One vector is turned by the same rotation once a tick. Each row is the vector after some number of ticks, and that number follows the row.
The counts run from 0 to 438.
[ -9.4 -15.5   1.0  -4.6 -27.0  10.2  20.9   7.8   5.5   3.9  -2.7   8.7
  15.3   3.2 -12.3  11.2   7.2  12.4   9.3 -11.8  -5.8 -20.4 -11.6  -7.4
 -33.1  17.0   9.8  19.5 -15.1 -43.7  -9.7  18.7  -1.7 -21.6  19.3  15.6
 -10.6  -2.3]	296
[ 13.3   3.6   5.7   1.4  -7.5  14.2   8.7  15.3  -2.1   7.3   3.6  22.9
   5.8   4.5 -35.7  -0.1   3.7  11.6 -13.9 -19.0 -10.0 -16.6 -13.9  -3.7
 -23.2  16.7  21.8  16.8 -16.5 -33.1 -38.7  21.2  -5.6 -14.8   6.8  -7.5
 -17.8 -12.2]	265
[ -5.9  25.1  -0.3  -1.7  -2.3   8.9   3.5   9.4  11.4   2.4   8.5  11.0
   9.2  -0.6  -3.4  17.3   6.2   9.3   4.8 -13.7  -1.6 -11.0 -10.4  -8.3
 -47.5 -15.9  41.2   3.9 -24.8 -19.2 -20.9  26.7 -10.8 -11.5  16.3 -13.1
   1.9  -7.3]	92
[-11.9  30.7  10.2  -7.0  -8.5   4.3  -1.2  11.9   1.9  14.3  -2.2  26.0
   8.2   5.8 -24.5   5.4  31.9 -10.7  13.5   0.1  -6.2 -11.9 -21.7  -6.4
 -27.5 -17.1  37.9   3.9 -13.5   6.5 -21.6  22.5 -14.2 -19.1   3.9 -16.7
 -10.4  -4.3]	74
[ 17.6  38.2   3.4 -11.7 -10.6  10.1  -9.5  -2.6   2.7  17.9  -5.3 -13.4
   3.2  -0.8 -18.7   9.3  13.8  19.9  -3.8 -11.9  -8.5  -5.4  -0.2  -7.5
 -31.7  -6.6  34.3   3.4 -25.8 -10.7 -29.5  20.3 -16.5 -13.0   1.4 -21.1
 -15.0   4.4]	63
[-18.4  -3.3  15.5  -0.7 -26.0  15.3  22.4   8.4  -7.0   2.9  -1.7  -5.7
  10.4  17.6 -21.6   9.2  29.4   6.7  13.8  -7.1 -15.7 -19.2 -12.6 -21.8
 -10.4   1.4  13.5   2.8 -22.6 -16.8  -3.2  15.5 -20.8 -31.4 -10.9  14.8
 -15.5  -6.6]	191
[-12.0  10.0   4.3 -23.4  -6.0  20.3  15.1   7.9  -4.8  22.2 -14.5  15.0
  24.7   0.4 -38.4   9.9  27.0  -3.5  12.2  12.6 -16.7 -26.2 -22.3  -1.1
 -10.7  -2.3  16.0  14.9 -12.5   4.6  -9.2  23.7  -9.2 -28.4  -4.7  -4.5
 -19.0  18.8]	222
[ 10.9  26.3  -2.7 -12.1  -5.5   3.4   5.2   9.8  11.3  14.3  10.9  21.6
   7.1   3.2 -10.7  15.2  17.0   4.8   6.2   0.2   4.8  -5.8 -15.7 -16.0
 -36.8  -8.2  44.9   8.5  -0.5  -6.6 -25.2  28.1 -16.9 -12.5   8.0 -13.1
   6.5 -15.0]	258
[ 11.8  12.2  -9.3 -20.1 -30.7   2.8   5.1  -9.8   5.2  21.9  -6.6   8.7
  16.2  12.0  12.1  20.4  22.9  -1.0  28.8  -1.3  -4.8  -4.6 -18.0 -12.3
 -42.3   5.5  18.2  15.3   1.0 -18.4  -1.5  19.4 -13.5 -27.8  -3.2  17.3
   7.0   1.4]	317
[ 19.1  26.6  -0.4  -6.2 -23.8   3.6   1.0  -4.7   5.0  14.4   1.0  -1.3
   9.3  25.7   5.0  16.9  34.4  -8.4   8.0  -0.3 -11.6  -0.8   0.5 -31.8
 -23.2   9.6  20.9  15.6  -7.1 -12.1 -11.1  19.3 -15.6 -27.8 -15.2  11.0
   6.1 -16.5]	167
[ 11.5  20.7   5.7 -15.9 -14.7   6.0  13.1 -15.8   6.3  24.3   7.2 -12.5
   0.8   9.3 -29.7  14.7   9.8  18.5   9.1   7.2   3.6 -27.5   0.4 -22.0
 -19.9 -12.0  30.9   9.2 -14.7   3.2  -4.3  22.1 -22.9 -25.8  -2.0  -6.8
  -5.0  16.9]	49
[-12.8  23.8   1.5 -22.1 -21.3   6.6  -0.9  -6.2  -0.3  23.9 -22.5  -7.4
  13.1   5.3 -13.7  14.5  30.6  -5.8  17.7   0.0 -22.4  -2.8 -13.8  -7.1
 -19.8  -7.7  15.0   4.9 -16.1  -1.7  -4.1  12.4 -14.1 -31.5  -7.9  -2.6
 -16.5  11.7]	43
[ 20.6  24.6   5.6  -2.9 -16.0   7.9  -5.4  -3.2   0.2  20.2  -4.2 -15.9
  -2.3   2.1 -24.2  11.0   9.0  21.0  -3.5 -12.6 -13.5 -15.0  -3.0 -11.8
 -29.8  -3.0  32.3   4.8 -26.0 -15.0 -24.2  22.4 -19.7 -16.3  -3.2 -20.1
 -11.9  10.5]	64
[ 20.9   5.7   6.9 -13.2 -18.7  18.0  21.9  -4.6  -3.1  22.3   2.0   0.0
  -1.8   4.1 -34.2  14.2   8.7  24.6   1.3  10.3   3.0 -28.7 -14.0 -17.1
 -14.8  -7.1  26.5  17.4 -17.3   0.4  -8.2  16.6 -23.0 -27.7  -4.1   0.8
  -6.6  24.6]	51
[ -9.6   4.9   7.7   3.8 -25.0   5.1   5.9  14.0  -7.3   4.4 -12.3   9.3
   6.9   6.1 -18.1   6.0  30.7   4.5  15.6 -14.3  -7.9  -7.0 -24.7  -8.6
 -13.8   2.4  26.2   3.2 -35.0 -10.0  -1.3  13.7 -25.3 -27.5  -5.1   4.1
 -22.0  -1.3]	359
[ 11.2  10.9   6.3   0.3 -29.7  18.1   9.5  -1.0  -2.2   1.6  11.4 -19.3
   6.9  13.0   4.4  14.6   8.2  15.7   5.8 -18.6  -8.7 -10.6   2.5 -34.4
 -26.3   7.6  27.1  15.6 -25.9 -35.7 -11.7  22.7 -17.0 -24.0   0.4   9.2
   0.3  -4.6]	4
[ 18.3   5.8  12.7 -18.5 -15.3  20.4  14.7  -2.9  -3.6  21.0   5.1  11.9
   0.0   2.1 -39.6   4.6  16.4  24.3   2.2   4.7   5.0 -37.0 -23.7 -11.8
 -10.2  -0.7  27.1  18.3 -17.8  -1.3  -5.5  19.2 -22.3 -28.8  -6.4  -1.9
 -14.8  22.6]	52
[ -5.6  22.6  -1.3  -7.9 -10.3   9.8   6.5  12.9   9.9   8.0  -0.2  14.8
  14.2   1.2  -8.3  15.9  16.4   2.9  10.8 -13.0  -2.2  -2.1 -22.7  -5.3
 -45.6 -19.3  40.6   1.6 -16.3 -17.4 -19.0  25.6 -12.0  -7.2   9.0 -16.8
   6.9 -18.7]	90
[ -0.8   7.8   6.7 -12.3 -10.0  26.6  22.6   5.8  -4.4   0.4   7.3  -0.4
   5.8  -0.8 -18.3  10.9  -1.4  23.3   1.5  -9.1  -4.0 -29.0  -7.6 -13.4
 -20.7 -17.0  32.6  26.1 -42.6 -11.0 -12.1  25.9  -6.4 -14.0   1.5  -6.8
  -8.9  16.9]	384
[ 21.3  34.9   6.1 -10.8 -20.9  12.6 -12.5   0.1  -2.4  14.1   2.9   1.8
   6.5  10.2  10.2  -0.9  28.9  -1.5   5.6 -10.9 -13.9   4.6 -11.0 -23.6
 -21.8   1.8  27.3  16.1 -22.4   1.8 -17.9  21.9 -18.9 -19.1 -24.1   6.1
  -0.7   2.7]	349
[ -8.0  18.7  -2.6  -7.9  -9.1  10.3  16.4  14.5   7.5  10.0  -7.7  17.0
  17.7   6.7  -9.5  14.7  20.4   1.2  10.8  -8.8  -6.6   1.9 -30.5  -6.5
 -41.3  -9.8  32.2  -3.0 -18.2 -17.7 -20.6  20.2 -16.9  -5.6   9.8 -22.2
  -1.5 -22.9]	89
[ 12.3  29.7   6.7  -6.9   5.8  12.4   4.0   3.6   5.0  14.4  17.4   3.9
   9.0   8.3 -32.7   6.3   9.4   3.0 -15.0   1.4  -7.6 -19.7   4.8 -26.5
 -23.3  -7.1  34.9  13.6 -14.3  -5.0 -34.0  27.9  -7.8 -20.7   0.1 -18.7
  -5.8  -7.4]	79
[-15.5  21.4  -3.5  -1.7  -9.0   0.9  -2.3  17.6   4.6  10.7 -13.2  14.8
  22.0   5.9 -21.8  10.2  21.7  -9.2   5.3 -17.4 -19.4   4.0 -15.0  -3.6
 -36.3   3.3  17.2   2.3 -17.5 -31.8 -29.9  24.3  -3.0 -16.9  12.2  -6.8
 -10.6 -22.5]	270
[  4.9  25.6  -3.4 -13.7 -17.0  12.6   4.6  -7.3  -2.3  15.2  13.8 -17.5
  13.0  21.8  -5.4   5.1  10.3   5.0   2.6   4.7 -16.7 -17.5  14.8 -33.1
 -13.8  -0.9  13.6  27.0 -22.9  -8.0 -14.4  35.1  -4.6 -36.3 -11.5   8.7
   5.0  11.1]	18
[ 14.5  19.7   0.6 -18.5  -8.1  11.0  -3.4  -4.5   6.0  20.7  -2.4 -11.0
   6.8   0.0 -25.8  15.9  -6.8  15.9  -8.7  -4.9 -13.8 -16.5   4.5  -4.8
 -31.3   4.1  21.5  18.5 -20.2 -26.5 -30.7  27.6   2.1 -13.2   8.0 -15.7
 -14.6  13.5]	413
[ 16.8  28.4   9.9  -0.5 -24.6   1.4   0.2  -6.2   1.8  15.8   8.3 -11.9
  10.3  17.6   2.1  13.7  24.0   0.7   3.4  -7.2 -10.8   2.5  -6.0 -33.8
 -22.8  11.5  25.6  10.4 -11.0 -13.2 -16.0  21.8 -22.1 -26.3 -12.4  13.7
   5.9 -13.1]	168
[ -2.5  -0.3   4.8  -6.9 -13.1  16.7  24.6  21.1  -8.9  14.7  -8.3   9.3
  17.9   7.0 -36.5  10.2  17.6  11.7  -4.0 -11.9 -22.2 -13.3 -20.5  -3.5
 -20.0   7.9  19.4   4.9 -17.5 -27.4 -19.7  15.4 -17.3  -9.0  -5.6 -14.0
 -16.1 -23.4]	85
[ 22.5  25.5   1.4  -0.8 -30.3   6.9  -0.1  -1.2   3.6  11.2  15.0  -6.3
   5.2  19.5  -1.3  14.6  19.5  11.8   2.7  -5.4  -0.5  -0.6  -1.1 -41.4
 -20.6   9.0  24.0   8.7 -10.2 -13.2 -15.8  16.7 -26.8 -28.1 -11.3  11.8
   2.7 -18.0]	169
[ 10.3   7.1   5.5  -5.6 -29.7  11.9   1.0  -1.2 -12.2  13.0 -11.0  15.4
   6.3   8.6 -16.8  -3.5  20.7   0.8   6.5 -10.7 -14.0  -9.2 -16.2  -5.1
 -20.4  27.0   3.3  26.9 -13.6 -26.4 -14.4  14.9   0.3 -34.4  -5.1  25.7
 -23.9  20.8]	327
[ 26.3   5.2   0.7 -12.1  -2.7  11.6  14.0   3.5   4.4  22.5   7.9  18.0
   6.6   3.2 -37.8   3.4   3.1  13.0 -13.7   3.2   1.0 -27.6  -9.3 -10.9
 -17.8  13.3  20.0  25.9  -1.7 -16.8 -32.1  19.6  -9.6 -22.4   8.5 -10.5
 -13.1  -0.6]	430
[ -9.0   3.5   4.7  -8.8 -13.5   1.0  12.7   4.7   3.6  22.5 -19.6   9.1
  13.3   3.8 -47.6  16.1  25.3   1.1   7.9  -5.1  -7.1 -15.9 -26.5   4.9
 -37.1   6.5  14.7   1.2  -5.1 -20.2 -10.3   9.3 -12.5 -25.4  17.9  -5.1
 -20.4   7.1]	419
[  3.0  36.0   7.1 -19.6 -20.4   3.2   4.5  -7.4   5.0  21.5  -6.8 -19.9
   5.2  15.4 -12.6  22.1  30.8   2.8  16.8   7.3  -2.4  -7.4  -7.8 -17.1
 -28.6 -13.4  27.6   8.6 -21.9   1.2  -2.2  20.2 -17.0 -27.5  -5.5  -5.0
   0.0  12.5]	46
[  0.0   1.7  -0.2  -5.4 -21.3   5.0  10.4  -6.8   1.5  16.5  -9.1 -12.2
  11.1   7.5 -24.4  19.5  -3.1   7.3   0.5  -6.2  -9.9 -22.7   3.1  -4.1
 -28.5  18.1   5.8  23.3  -6.7 -46.6 -15.0  21.4  -2.5 -31.2  23.3   8.5
 -14.7  10.7]	127
[  1.0   0.2   8.1   0.3  -6.4   0.6  13.7  10.5   2.0  26.4 -16.4   4.5
  15.1   5.3 -57.1  11.7  20.2   5.3  -2.1   0.3 -10.4 -18.9 -12.3  -2.5
 -13.9  10.1  17.5   1.3  -1.8 -21.7 -19.2  10.6 -21.1 -22.7   5.1 -13.0
 -16.5  -4.8]	251
[ 21.0  29.4   0.0 -13.7 -19.7   8.5  -4.7   1.5  -8.0  12.0   3.8  11.5
   7.7  13.0   8.6   7.3  34.4  -3.1   8.6  -7.3 -18.0   7.6 -15.0 -20.9
 -23.3   6.4  31.6  17.5 -16.6   4.4 -15.8  24.6 -17.5 -24.1 -26.0   7.9
  -7.4   3.3]	348
[  2.0  30.1  11.8  -4.7 -11.9  18.7   6.3   4.2  -4.4   1.8  19.9  -3.6
   5.1  13.6 -18.8   2.3  12.9   0.7  -9.7   4.3 -10.2 -23.6   2.3 -37.8
  -7.8  -9.1  32.5  22.3 -30.9   4.7 -23.0  31.0 -11.8 -33.9 -10.3   2.0
  -0.4   3.3]	367
[ 14.1  33.4  -2.0 -20.5 -13.0  16.4 -10.0   6.0  -1.0  21.1 -12.3   3.3
  10.2  -3.3 -14.3  13.6  25.9   3.5   5.0  -9.2 -18.9   6.4 -17.4  -4.2
 -30.6  -7.8  27.0   7.4 -20.6   3.3 -28.1  22.0 -13.1 -18.7 -15.7 -19.0
 -12.9   8.4]	60
[ 11.9  18.9  -7.3 -19.0 -31.6   3.0   2.2  -9.5  11.6  16.2  -2.5   5.3
  12.0  13.4   8.5  18.5  21.2   6.3  26.4  -3.2  -1.0  -4.1 -12.6 -19.6
 -38.8   8.2  23.6  22.9  -4.2 -18.7  -2.6  18.5 -11.2 -24.5  -0.3  17.5
  13.5   4.9]	318
[-19.6  -5.4   4.1  -4.1 -34.2  11.7  13.7   9.5  -7.8  -0.6   4.3  12.9
  11.7   9.2 -11.7   2.6  16.2   2.9  18.2 -14.0  -7.2 -16.9 -15.1 -16.7
 -16.9  10.5  11.4  15.4 -25.0 -21.7   1.4  14.6 -10.5 -35.7   8.3  29.0
 -13.6   5.0]	9
[ 13.8  33.0 -10.3 -25.7  -6.0  17.2  -6.5  -8.0   2.8  17.9  -4.3   9.4
  15.2  -4.6 -10.7  19.7   0.5   8.9   0.2  -2.5 -11.8 -11.6  -7.3  -3.4
 -43.1 -12.2  25.4  21.7 -17.6  -8.6 -31.4  33.6   3.6  -9.9   0.9 -13.0
  -7.7  15.7]	410
[ -5.2  -0.4   8.2 -16.5 -13.6  16.7  17.1  -6.9  -2.5  13.9   4.3   4.2
  -2.8   0.4 -39.4   8.0   9.1  13.9   5.4  10.2  -4.6 -39.2 -14.0  -3.4
  -6.4  -6.9  22.2  17.2 -19.1  -2.9  -2.5  23.1  -6.4 -37.0   6.6  -1.4
 -17.4  27.3]	219
[ -1.4  -3.6  12.8   5.7 -32.3  13.3  19.6   9.9  -5.2 -10.4   8.1  -0.7
   1.2  13.7 -12.0   6.1   9.8  13.6   6.6 -19.3  -6.0 -20.5  -9.3 -21.9
 -20.8   9.1  16.4  15.7 -32.1 -37.3   0.8  17.0 -15.2 -29.9   2.7  23.4
  -8.3   4.4]	7
[ 14.5   1.8   2.8 -10.4 -28.7  11.7  -1.3  -0.6  -9.3   9.2  -3.1  14.7
   3.0   5.2 -18.9  -5.6  12.5  10.4  -1.7 -14.8  -8.9 -14.9 -11.7  -4.1
  -9.8  24.0  13.4  28.3 -10.0 -28.4 -12.2  15.3   1.9 -34.9  -3.8  26.9
 -20.9  24.3]	326
[ 29.1   4.5  -2.9 -11.4 -22.3  13.9   9.2   0.8  -1.3  21.9  -1.7  12.5
  14.5   6.2 -25.1   3.4   4.8  10.6  -3.1  -3.1 -11.5 -16.4  -3.2 -12.2
 -14.5  35.5   9.7  30.9  -1.5 -28.1 -21.9  19.9  -0.1 -30.5  -6.6  23.2
 -11.5   9.9]	143
[ -0.8   2.6  14.4   6.7 -19.3   4.8   6.1   8.0  -4.2  12.4  -5.4  -2.8
  -3.9   0.6 -47.4   7.4  17.5  19.6  -5.2 -13.0  -3.3 -22.3 -23.1  -3.6
 -14.7   5.7  28.9   2.1 -29.5 -16.6 -17.9   6.3 -22.8 -22.2   3.5  -9.3
 -27.4   3.7]	68
[ 16.0  39.2   0.7 -18.2 -14.2  13.1 -12.6   2.4  -0.3  18.6 -10.8  -5.8
  10.2   8.6 -13.3  15.7  23.5  10.9  -3.8 -10.4 -19.9  -1.6 -11.9  -6.9
 -29.8  -3.8  30.5  15.8 -20.1   0.3 -27.5  22.4 -12.8 -17.0 -17.5 -20.9
 -11.1   5.7]	61
[ -9.1   2.2   2.7 -16.1 -18.2  27.5  23.2  19.5  -7.5  15.2  -8.8   0.5
  21.8   4.4 -23.9  10.8  31.5   3.2  10.6  -3.5 -25.4 -16.0 -21.2 -16.3
  -9.2   3.5  13.4   0.2 -23.6 -14.2 -15.0  15.2 -23.7 -20.2 -13.7  -4.5
 -16.8  -7.3]	374
[ -9.7   7.5   3.7  -9.8 -10.6   3.4  18.9  16.3   5.0  14.6  -8.6  13.9
  20.5   1.8 -15.2  12.2  24.9   3.3   8.8  -8.6  -7.9  -7.5 -26.9  -1.9
 -36.4  -2.6  30.8  -4.8 -14.5 -17.0 -19.1  21.7 -16.8  -8.6  -0.8 -17.0
  -9.4 -26.4]	88
[ 19.3   2.7   1.4 -12.5  -6.8   8.9  16.4  11.3  -0.2  25.1  -0.5  22.2
  14.1   3.9 -45.7   3.9  16.7  12.4 -16.7  -0.4  -6.7 -13.9 -16.7  -5.7
 -20.2  21.3  14.3  22.2   4.0 -27.7 -27.5  19.9  -4.3 -21.0  -0.9  -5.1
 -14.7  -5.9]	432
[ -8.8  -0.5  10.9  -6.8 -10.4  24.5  18.1  16.6 -10.2   3.1   3.5   6.3
   6.3   0.7 -27.9   2.5  -0.4  14.7   0.1  -5.2 -15.8 -32.1 -12.7  -4.3
 -15.8 -11.0  20.0  19.5 -32.9 -10.6 -14.1  26.6  -1.1 -25.0   3.1  -3.0
 -22.1  20.7]	386
[-12.7  20.7  -5.3 -11.3 -15.3   2.1   2.0   4.0   6.3   9.4  -3.5  21.2
  10.6  12.6  10.4  10.4  16.4 -12.4  17.9  -7.2  -3.8  -9.0 -14.0  -9.6
 -41.6   2.1  21.2  28.6 -13.8 -24.3 -11.0  31.7   6.8 -28.1  15.0  13.8
   3.6   9.5]	302
[ -8.3  10.6 -10.4 -13.8  -5.8   9.7  15.6  17.6   0.4  13.6   1.5  36.9
  28.8  14.1 -11.8   7.4  24.2 -16.7   9.7  -3.1 -17.9  -5.0 -17.1 -14.0
 -25.6   6.9  17.2  15.3  -2.4 -19.9 -24.0  31.4   1.7 -26.2   5.9   8.7
   6.8 -19.3]	285
[ 18.0   1.1  -0.3  -8.2 -29.7  11.7   2.3  -4.4  -5.4   8.6   2.8  11.7
   2.8   4.9 -13.3  -1.8   9.0  16.6   5.6 -10.7  -0.3 -22.0 -10.9 -13.0
  -9.0  18.0  15.2  30.9 -12.6 -22.1 -14.2  12.3 -10.7 -30.9  -0.6  22.6
 -16.0  26.3]	325
[-11.0   6.9  -3.6 -14.1  -4.4   8.8  17.9  17.0   4.5   8.5   3.7  39.5
  33.4   9.2 -11.5   6.8  21.7 -12.4  11.0   0.5  -9.7 -12.8 -16.6 -11.3
 -28.6   9.0  12.0  13.8  -3.0 -25.5 -22.1  26.7   3.5 -26.1  11.6   3.3
   2.2 -23.8]	284
